Rotation paths and how fast each direction turns (degrees a step):
Each turn is a multiple of 5 degrees from 10 to 175, or 0.
Each row of a path follows its step; steps can be skipped.
Path 1:
step 0: [ -2,  23, -19,   6,  13,  -4,  17, -27, -44,  21,   7,  47, -11,  -1,  -1,
   0,  -1,  29,  32,   2, -15,  13,  -2, -21, -19, -10,   5, -20, -33,   4,
  -5,  -4,   6, -34,   6, -45, -21, -10,  -9,   7, -38,  29,  16,  35, -18,
 -12,  32,  10, -27,   8,   2]
step 1: [ 16, -25,   4,   8,  21,   7,   1,  16, -51,  51,  41,  -9,  10,  13,  -3,
  -3, -29,  47, -15,   5,  17,   1, -34, -17, -13, -19,  12,  -2, -28,   2,
  16,   8, -29,  25,  17,  20,  -7,  19, -13,  -7,   1,  -3,   0,  17,  -9,
  30, -39,  -5,  -5,   0, -16]
step 2: [ 36, -10,  15,  -4, -22, -25,  22, -22, -27,  -5,   9,  38, -20,  23,  -5,
  -5,  19, -38,  -7, -12,  10,  -2, -16, -34, -19,   2,  10,  -4, -31, -21,
 -26,  -7,  -7, -33,  12,  12, -14, -51, -18,  -7, -31,   8,   5,   7,  -4,
 -20, -39,   0, -24,  28,  -2]
step 4: [ 47, -18,  17,  29,  -5,   6,   5,  15, -27,  52,  14,  -5,   3,  15,   6,
  -2, -28,   3, -24,  22,   1,  -2, -23, -13,   0, -29,  -6, -25, -30,  -2,
 -12,  -2,  -6,  33,  23,  31,   0, -20, -42, -30,   6,  -2,   2,  -8, -16,
   3, -30,   9,  14,  37, -24]
step 6: [ -1,   9,  22,   4,   8,  19,  19, -28,  -7,  27, -19, -25,  27,  25,   7,
 -12, -36,  36,  -5,   2, -23,  26, -51,  17, -34, -29, -11,  -9, -25,  24,
  -2,  12,  -4, -11,  22, -10,   1,   7, -42,  -9,   9,  -8,  11,  12, -10,
 -17,  20,   4,  -6,  29,  36]
step 7: [  9, -14,  24,  33,  -7,   3,   5,   1, -23,  30,  33,  -9, -15,   3,   5,
   4, -22, -32, -20,  36, -18, -25,   2,   3, -15,  10,  -5, -10, -52,  -3,
 -44,  11,  -6,  21,  16,  29,  15, -23,   1,   7,  10,   1,  11, -24,  -7,
  16,   5,  21,  -1,  44, -42]
step 8: [  9,  31, -16, -20,  16,   7,  31, -26,  14,   4,  13,  13, -30,  27,   8,
  30, -32, -15, -12, -13, -20,  16,  -7,  18, -25,  13, -17,  33, -32,  -5,
 -17,  -9, -14, -22,   6,  10, -11,  18, -25,  31, -31,   8,  37,  -2,   0,
  -7, -20,  14, -11,  22,  52]
step 9: [-17, -10,  14,  33,   8, -16,  15, -13, -18,  16,  26, -34,  19,  33,   4,
  -1, -14,  23,  -3,  10, -34,  12, -46,  -9, -16, -23, -41, -12, -19,  39,
  -7,  29,  15, -30,  11,  16,   6,  -8,  10, -12,  17, -13,  22,   5, -18,
  10,  43,  12,  -8,  23,  11]
step 10: [ -2,   7,  -1,  10, -10,  13,   4, -41, -16,  39,  36,   7, -55,   5,   8,
   0, -17, -13, -16,  37,  14, -16,   7,  14, -12,  18,   2,  -1, -59, -11,
 -36,  -2, -15, -21,   8,  24,  -1,   3,  10,  25, -17,   1,  16, -19,  -4,
  28,  -4, -15,  34,   6, -29]
[  2,  -7,  -8,   3,  -1,   7,  -3,   0,   2,  -6,   5,  -2,   2,   5,   5,
  -3,   3,  14,   4,  -4,  -8,  -3,  -9,  -1,  -1, -12,   4,  -1,  -4,  11,
   5,  -6,   9,   2,  -3,  -6,   2,   3,  -9,   3,   9, -13,  -6,  -4,   9,
  15,   2,   7,   0,   5,  -7]  130
[  9,   2,  -7,   4,   4,  -5,  -3,  11,   4,  -1,  -6,  10,   3,  -2,   1,
   8,  -2,   6, -11,   4,  -7,   7,  13,  -9,  -4,  -7,   1,  -1,   8,   2,
 -14,  -6,   2,   6,   1,   6,   6,  -1,   0,   4,  -6,   0,  11,   0,   2,
   4,   6,  14,   3,  -4,   5]  85
[  0,   5,  -1, -11,  -6,  -3,   4,  -3,   3,  -8,   6,   5,   7,   2,   6,
 -10,  -6,  -6,   6, -16,   7,   1,  -6,  -9,   1,  -5, -11,   5,   5,  -3,
   0,  -5,   0,   0,  -2,  12,  13,  -1,   6,   3,   1, -10,   7,   4,   2,
  -3,  -8,   5,  -8,   2,   5]  115
Path 2:
step 0: [ 56, -38,  -5,  -2,  -4,   4, -11, -30,   4,   8,  11, -40,  -7,  19,  -8,
   1,   4,   3,  -8,  -1,  -7,  14, -19, -10, -12,   7, -16, -22, -16, -17,
 -17,  22, -35,  17,  12,  11,   0, -18,  21, -12,   7, -20, -50,  11,  27,
 -13,  27,  15,   8, -24,   3]
step 1: [ -1, -22, -10,  15, -10,  25, -13,  -4,  -7,  34, -16,  -1,  16, -44, -37,
  25, -21,  -1,  11, -11,   1,  -7,  25,   5,   3,  19,   3,   8, -12,  16,
 -21,  -2,   1,   6, -16, -11, -17,  -4,  22,  16,  23,  17, -68,  28,  17,
   2,  26,  21, -18,   3,   6]
step 2: [ 26,  13,  -3,   0,  -9,   5,  36,  -7,  -6,  38, -13,  23, -28, -34,   6,
 -26,   3,   5, -18,  -5,  16,   6,  25,  24, -11,   5,   5,  33, -10, -24,
  -2, -33,   4,  10, -11,  -6,  -7,  24,  41,  18, -21,  17, -23,  10,   5,
  35, -22,  22,  15,  31,  -7]
step 4: [-14,   3, -11,  42,  19,  24,  10, -21,  -6, -54,  -9,   1,  11, -15, -25,
   1, -13,   5,  27,   3,  -4, -12,  12,   0,  20, -29,   2,  18,   8, -31,
 -32,  22,  20,   9,  14, -15, -11, -21,  13,  41,   7, -20,  -6, -39,   0,
  22,  30,  -6,   4, -17,  12]
step 5: [ 22, -20, -13,  32,  17,   0,  37, -40,  40, -10,  -2,  13,  13, -18, -19,
 -23,   3,  16, -16,   9,   7, -31,   3, -26,  31, -26,  17,   6,  -6,   5,
 -12, -24,  -1,  31, -24,  -8, -11, -16,  15,  -7, -15,  -7,  -7, -15, -14,
 -29, -28, -15,  36, -10,  -5]
step 6: [ 10,   1, -35,  -8, -22,  21, -10, -29,   6,   0, -10, -13,  20,   9,  26,
  -9,  12,  11,  -4,  24, -23,  17,  31, -31,   4,  10, -43,  17,  -4,  12,
  38, -14, -17,  38, -30,  -1, -21, -17,  17, -22,  20,   4, -22,  -5,  -7,
 -15, -14, -37,  -1,  -4,   0]
step 8: [ 14,   9,  18,  -6,  18,  15,  10,  -9,  22,  21,   7, -20,  18,   4, -27,
  -1,   3, -25, -20,  11,   1, -36, -32,  25,   6,  -7, -21, -11,   0,   7,
   5,  -2,  34, -11,  -5,  -9,  14,  43,  34,  -6, -14, -24, -60, -19,  -6,
  13,  -2,  14,   0,   7, -28]
step 9: [ -5,  -9,  -3,  12, -32,   0,   0, -11,  -3,   0,   6,  32,  26, -19,   7,
   3,  -5, -35, -20,   4,   7,  30,  13,  10,  -3, -23, -58, -24, -22,  -1,
 -26, -15, -34,  -3, -19,  -8,  -4,  16,  17, -13, -15, -27, -27, -33,   7,
  44,  13,  11,  -3,  -8, -14]
step 10: [-16, -16,  18,   3, -28,   7,   2, -33,  34,  -4, -27,   1,  -6, -16,   1,
  30,  14,   9,  19,  13,  34,   6,  19, -20, -21, -18,  -5,  10,  -3, -23,
 -61, -11, -18, -16,  -7,   5,  -1, -19,  21,   0,  11,  -5,   3,  -9,   8,
  22, -10,  -4, -19,  50,  26]
[ -3,  -5,  -5,  10,   7,  -2,   4,   5,   7,   1,   8,   5,   6,  -6,  -7,
   2,  -4,  -4,   2,  -2,  -5,   6,   6,  -4,   5,   1,  -1,   3,   1,   1,
   2,  10,   2, -14, -16,   2,   7,   4,  10,  -3, -14,  10,  -3,   1, -10,
  -6,   5,   8,   6,  -5,   0]  100
[-13,   0,  -3,  12,  -7,  -4,  10,  -3, -12,   1,   7,   3,  -7,  -7,  -3,
   5,  15,   4,   4,   0,  -4,   2,  -5,   1,  -1,   3,  -2,   3,   3, -12,
 -10,  -1,   0,  -2,   4,   1,  -9,  -3,  -5,  14,   2,   3,   2,   0, -13,
  -1,  -8,   4,   4,   5,  -5]  45
[-9,  2,  4, -6, 14,  3, -8,  3, -1,  9,  1,  3, -1,  6,  0, -4,  3, 15,
 -7, 12, -1,  8, 13, -1, -7,  0,  6,  6, -3,  1, -5, -4, -7,  4, -5, -5,
 -3,  4, -2,  4, -6,  8, -7,  7, -6, -2, -4, -9, -7,  6,  5]  80
[ 14,  -9,   2,  -4,   9,  -1,  18,  -1,  12,   8,  -5,  -7,  -3,  10,   5,
   3,   8,   5,  -2,   8,   6,  -3, -11,  -5,  -4,   2,  -1,  -7,  -5,  -5,
   1,   1,   5,  -1,  -1,   3,   5,   0,  -3,   6, -10,  -4,   0,   4,  -1,
  -9,  -4,   4,   3,   8,   0]  135
Path 3:
step 0: [ 20,   7,  19,  17, -20,  -7,  -4,  -9, -34,   5,  13,   9,   3,  26, -18,
  -3, -19, -30,  28,   1,  29,  23,  10,   9, -38,  18,  -6,  31,  -8,   7,
 -35,   3, -12, -36,  38, -41,   1, -14,   7,   1, -16,   4, -28, -18,  -2,
 -10, -30,   6,  -2,  37, -43]
step 1: [ 29,   8,  11,  16, -37, -11, -50, -17, -32, -11,   9,  19,  -6,  15,  20,
  25, -22, -30, -32,   1, -17,   2, -15,  39,   4, -22,   8,  -5, -37,  -7,
   1,  -3,  -4,  12,   1,   7,   6,  46,  -6,   0,   9, -10,   8,  -2,   8,
   0, -40,  -4, -44,   9, -25]
step 2: [ 17,  -2,  20,  -6, -11,   2, -34,  11, -20, -35,  29, -11, -33, -10,   5,
  -5,  -8,  -2, -34,  19,  -6,  -8, -15, -31,  24,   8, -34,   1, -31, -32,
 -22,   0, -19, -24,  -5, -13,  -2,  -3, -19,  -9,  20,   8,  41,  14,   3,
 -30,  -5,  31,  45,  -3, -25]
step 4: [ -2, -60,  -6, -18, -21,  14,  -3,  21,  39,   8,  35, -14,  22,  26,  12,
  14, -30, -20,  29,  -6,   1,  10,   9, -30,   2,  15, -13,  28, -25,  19,
 -23,  -6,  -8, -11,  46,   2,   6,  24, -16,  16,  12,  23, -31,   6,  -1,
  -1, -11,   8,  27,  11,  31]
step 5: [  2, -18,  27, -19, -20, -38,  12,   4,  10,  -7, -19, -12,  27,  35,   0,
 -11, -23, -20,   4, -44, -35,  13,  14,   8, -28,  10, -42, -25, -32, -28,
  -2,  -4,  25,  44,   6,   2,   3,  16,  27, -12,  27, -21,  -7,  10,   5,
  30, -23,  -4,   1,  -6,   3]
step 6: [  4, -33,  -7, -15,  13,  -9, -13,  -3,  41,  -5,  44, -13,  -2, -13,  -2,
 -19,  -9,  29, -28,   3, -36,   5,   3,   1, -22,  23, -38, -14, -15, -24,
  -9, -39, -29,  -5,  14,  13, -12,  -2,  29,   2, -39, -41,  22,  19,  -2,
 -23,   8,  12, -26,  -5, -19]
step 7: [-46,  33,   2, -18,  -2, -20, -12,  -4,  20,  23,  13,  10,  -3,  -4,  10,
  -4,  -9,  17,   4,   3,   0, -27,  21,   7,  25,   3,   3, -34, -26, -17,
  24, -19, -26, -13, -26,  36, -21,  40,  44,  -2,   5, -27,  -5,  -5, -18,
  11,  42,  -1,  44,   1,   1]
step 8: [-25, -10,  -1,   7,  19,  -9,   4,  24,  11,  -2,   3,  13, -17,  16, -24,
 -32,  -8,  43,  52,   9,  21, -14,   8, -42, -18,   7, -15,  -4, -33,  -1,
  17,  43, -31, -19,   8,   5, -36,   0,  18,  23, -20,  16, -34, -13, -11,
 -17,  -6, -10, -16,   9,  26]
step 9: [ -9, -24,   5,   1,  -8, -11, -37,  -9,  -6, -11,  -7,  14,  45,  22, -15,
   1,  45, -13,   4, -31,   6,  -5,  -4,  24, -18,  -8,  -2,   8, -13,  -7,
  17,  21, -22,  25, -25, -13,   0,  16,  33,  47, -23,  20, -27, -27, -29,
  47,   2,   7, -20,  -3,  13]
[-14,   4, -10,   4, -11,   4,   2,  -2,   2, -10,   3,  -2,  11,   2,   8,
   4,  -7,  -8,   3,  -6,   6,  -3, -10,   1,   8,   8,  -1, -11,  -4,   3,
   3,   0,   8,   3,  -3,   2,   5,   1,  -2,   9,   2,   3,   7,   1,  -8,
 -10,   7,  10,   6,   1,  -1]  135
[-11,  -9,   8, -17,  -4, -10,  14,   3,  10,   5,   3,  -1,  -3,   3,  -1,
   1,   3,  -1,   4,   2,  -9,  -9,  -4,   5,   0,   7,  -3, -10,  10,  -1,
  -2,   3,  -3,   5,   6,  15,   3,  -4,  -3,  -5, -10,  -2,   2,   1,   1,
   2,   1,  -2,   2,   4,   2]  35
[-4,  3, -5, -3,  6,  3, -2,  9, -8, -1, -5, -8,  9,  0, -7,  1,  7,  7,
  2, -9, -7, 10,  4, 11, -1,  5, -7,  4, -1, 12, -8,  1,  7, -9, 13,  8,
 10,  6,  5, -2,  1,  2,  9, -3, -7,  1, -6, -6,  2, -4,  2]  65
[ -3,   6,   6,  -7,   3,   8,   5,   6,  -1,   7,   7,  -3,  -9,  -7,   3,
   5,  -1,   3,   1,  -6,   3,   4, -15,   3,  10,   2,  -2,   2, -16,  -1,
   4,   2,   1,   1,  -4,   1,   0,   9,   1, -10,  14,   6,  -5,   8,   7,
   6,  -3,  -3,   2,   7,  11]  125
[  6,   1,  -7,   4,   2, -12,  -5,   8,   1,   7,   0,  -4,   3,  -9,   3,
   3,   1,   9,  -4,  -6,   3,   3,  -4,   7,   9, -12,  -8,  -1,   7,  -4,
   0,   7, -10,   5,   3,   3,  -3,  -2,  -1,  -4,   3,  -5,   8,  15,   2,
   0,   7,  16,   0,  -4, -12]  85
